In the rows, 128 means zero.
Families of rows that turns and mirrors carry onto each other, the same ones carrying the whole set onto itself: the rest of each named row's family, in list order
5 families of 4 rows
Nede: [ 90 126 125 134 115  99 112 114 120 121  91 127 121 114 165 134 120 108
 129 141 163 105 151 123  85 155  96 110 139 127 126]
kago: [121 139 147 128  72 133 122 131 142 120 108 139 111 102 116 148 151 103
 120 141 102 135 136 118 146 133 153 135 109 108 106]
gadil: [114 116 116 135 139 105 115  97 130 157  98 111 148 126 139 110 123 116
 128 139 147 120 171 108 104 153 120  76 139 133 123]
pudu: [141 122 110 131 137 194 142 148 107 137 138 126 159 131 132 123 128 137
 139 124 121 132 137 116 113 130  98 134 142 170 145]
lebok: [137 125 128 123  79 149  95 131 145 134 108 128 162 122 114 121 138 122
 147 113 103 133 138 122 146 142 135 152 117 107 114]
vabop: [121 152 143 143 126 159 163 124 126 127 136 139 104 133 131 161 116 134
  93 130 105 143  90 121 125 114 165 136 123 137 145]
fepef: [123 133 102 134 145 175 158 136  87 125 137 132 100 116 121 153 138 114
 127 133 123 137 139 109 104 118 102 114 149 169 141]
Tadu: [113 129 163 121  86 109 108 144 157 112 103 124 119 103 163 140 112 116
 113 133 141 104 130 143 118 124 127 142  99 122 108]
dufi: [149 146 142 137 134 142 149 103 146 138 129 141 109 153 113 143  97 116
 102 126 145 136  92 145 147 131 149 161 124 121 156]
lif: [139 134 108 127 156 165 129 128 108 153 159 107 115 155 141 120 116 113
 126 109 140 121 160 134 115 117  99 115 149 162 151]
mog: [145 141 150 133  85 115 106 143 166 154 119 129 152 101 132 128 118 109
 125 128 142 116 155 130 138 131 143 123 107 101 109]
git: [119  90 123 132 154 120 142 106 141 137  81 124 132 112 115 110 125 109
 114 159 160 127 161 130 123 158 113 104 129 156 108]
koz: [147 127 114 140 153 173 165 125 108 135 135 132 116 147 125 128 119  96
 111 149 167 130 144 138 120 143  95 136 150 163 155]
digo: [ 87 108 113 142 128 116 131 107 120 125  82 123 118 104 113 137 149 106
 126 148 117 135 142 103 108 144 125  86 144 137 104]
bomo: [130 142 144 149 125 172 137 117 139 135 126 129 161 154 132 130 103 145
 106 119 107 136  89 123 121 135 159 143 133 131 152]
Muli: [117 136 105 106 149 134 121 113 100 126 136 130  89 139 164 145 108 127
 138 118 152 112 136 123  92 123  87 128 136 146 159]
kimul: [143 114 139 113 107 115 121 119 171 141 103 142 119 103 102 127 122 111
 120 137 138 128 141 136 165 142 137 152 104 111 103]
Ter: [143 152 155 154 139 140 140 130 155 153 149 114 127 151 135 140  88 132
 105 103 123 124  98 143 126 105 156 131 124 132 136]
sefu: [111 141 148 113 133 131 122 131 143 123 144 134  86 133 166 145  86 146
 103 113 127 117 105 145 117 108 126 155 109 136 133]
gim: [104  96 114 143 145 131 115 107 132 133  84 110 170 121 112 107 122 144
 135 124 119 136 130 111 107 152 119 101 146 147 106]

Which other rows belong to the same family as Muli? Nede, Tadu, sefu
Which other rows belong to the same family as kimul? dufi, git, koz
Which other rows belong to the same family as vabop? kago, fepef, digo
Which other rows belong to the same family as gim? pudu, lebok, bomo

Families of rows that turns and mirrors carry onto each other, the same ones carrying the whole set onto itself: the rest of each named row's family, in list order
5 families of 6 rows
dudu: [105 123 122 133 149 186 155 110 127 148  96 131 129  94 125]
Vatil: [126 122 162 143 125 136 112 116 101 140 108 151  97 136 111]
suvi: [102 100 118 131 170 148 146 125 149 147 116 131 138 128 119]
rotug: [127 157 129 166 107 182 161 141 131 173 106  97 109 138 127]
nez: [113 118 114 136 160 142 120 118 139 138 122 123 111 157 147]
beve: [130  70 151 135 118 150 172 121 138 169 140 147 102 148 144]
Vufi: [ 96 100 127 145 126 166 137  84 166 148  79 116 123 116 118]
rudaf: [ 97 117 137 138  97 159 120  94 131 162 113  94 145 119 106]
sog: [101  98 160 173 108 132 113  98 118 181 105 135 113 140 110]
mobi: [124 150 138 161 113 163 158 108 147 138  93  90  84 152 130]
Mos: [142 123 136 142 100 156 179 142 156 172 100 133 134 137 160]
bonu: [126 114 116 159 103 150 117 115  85 170 124 122 111 133 121]
Fuma: [125 134 136 174  93 169 141 115 150 194  83 106 108 143 147]
sud: [138 139 129 159 104 153 151 157 126 178 103 131 109 125 166]
Vok: [115 115 141 144 131 177 147  94 147 114 104 123 119  98 110]
Susel: [117 103 120 138 111 158 174 124 123 184 121 138 151 124 166]
sital: [125 153 158 148  97 162 183 140 127 176  87 122 108 144 132]
mabi: [108 119 135 139  85 179 177 143 140 176 119 135 106 160 155]
topa: [124  83 148 141 150 162 162 110 158 149 138 133  88 148 150]
sem: [125  88 122 137 139 162 167 136 143 180 139 124  98 159 149]
redig: [122 110 160 156  90 135 133 122  97 157 121 139 114 132  94]
tud: [103 121 122 128 149 149 158 128 163 124  88 121 112 115 130]
nebad: [111 118 188 155 119 127 173 105 145 143 118 138 111 156 152]
Fif: [129 117 185 171 137 130 131 124 129 156 133 151 109 148 140]
zalok: [114 133 157 149  79 169 136  90 149 157 105  91 134 122 130]
bam: [ 99 100 151 151 108 164 177  80 124 141 106 124 126  98 115]
sipa: [103  98 171 148 110 152 130 116 123 141 141 162  91 156 137]
giri: [ 98 107 177 162 130 119 146 123 111 156 122 155 113 115 123]
rafel: [107 140 157 161 101 157 109  98 129 165 119  88 121 139 118]
mavu: [ 83 101 117 129 146 189 148 116 150 137 128 134 111 134 138]

Which other rows belong to the same family as sem? beve, rudaf, topa, zalok, rafel
Which other rows belong to the same family as bam? nez, mobi, bonu, Susel, nebad
Which other rows belong to the same family as giri? dudu, Vatil, sud, sital, tud
Which other rows belong to the same family as Vufi? sog, Fuma, mabi, sipa, mavu

Families of rows that turns and mirrors carry onto each other, the same ones carrying the whole set onto itself: the rest of each named row's family, in list order
7 families of 4 rows
kap: [105 128 144  82 124 131 128 109 151 137 114 157]
zib: [144 127 106 171 143 137 135 157 119 130 142 121]
Diru: [111 126 116 119 122 112 168 131 121 157 152 116]
Tepiz: [130 131 123 153 130 161 106 129 168 110 108 152]
beru: [128 127 123 111 127 103 156 124 112 156 155 123]
zevo: [148 127  99 160 144 121 130 154 129 145 147 128]
gopip: [115 113 153  95 122 150 131 108 144 131 106 159]
lidof: [136 129  97 170 136 145 140 153 133 140 128 111]
Naf: [117 118 125  98 130 116 157 133 118 150 162 141]
Buz: [101 124 153  94 129 134 126 103 146 125 111 153]
zedip: [143 123 124 157 137 154 105 133 153 126  91 146]
bofun: [128 126 128 152 142 159 106 136 155 108  93 146]
pesa: [ 99 118 144 100 120 139 119  92 149 133 120 152]
damap: [145 125 108 169 122 136 132 161 124 133 149 126]
tad: [ 94 117 141  93 136 140 125 105 146 137 112 155]
Ripu: [114 123 130 113 129 110 160 124 109 145 157 127]
fuzu: [156 124  98 166 136 144 131 152 121 139 136 116]
dava: [131 123 133 151 128 151 110 141 173 119  89 142]
gud: [105 115 156  97 121 136 143 101 158 129 111 142]
fus: [139 117 102 162 138 136 132 165 135 141 143 111]
Papeb: [155 127 111 173 132 134 140 160 124 133 139 128]
Zufe: [134 129 123 153 143 169 114 132 163 116 102 154]
gop: [114 110 125 112 129 121 162 126 119 150 159 115]
kated: [114 116 128 115 125 101 150 130 109 159 150 130]
fotu: [117 127 124 144 128 171 116 135 167 124  84 138]
kovez: [ 90 128 143  92 116 134 142 111 153 139 111 142]
kato: [112 110 131 114 114 114 147 124 108 152 159 126]
nof: [134 126 124 137 134 172 104 141 157 121  92 149]

Which other rows belong to the same family as dava? gud, fus, gop
Which other rows belong to the same family as nof? kap, beru, fuzu
Which other rows belong to the same family as Buz? zib, bofun, Ripu
Which other rows belong to the same family as lidof? Diru, fotu, kovez
Which other rows belong to the same family as Zufe? tad, Papeb, kated

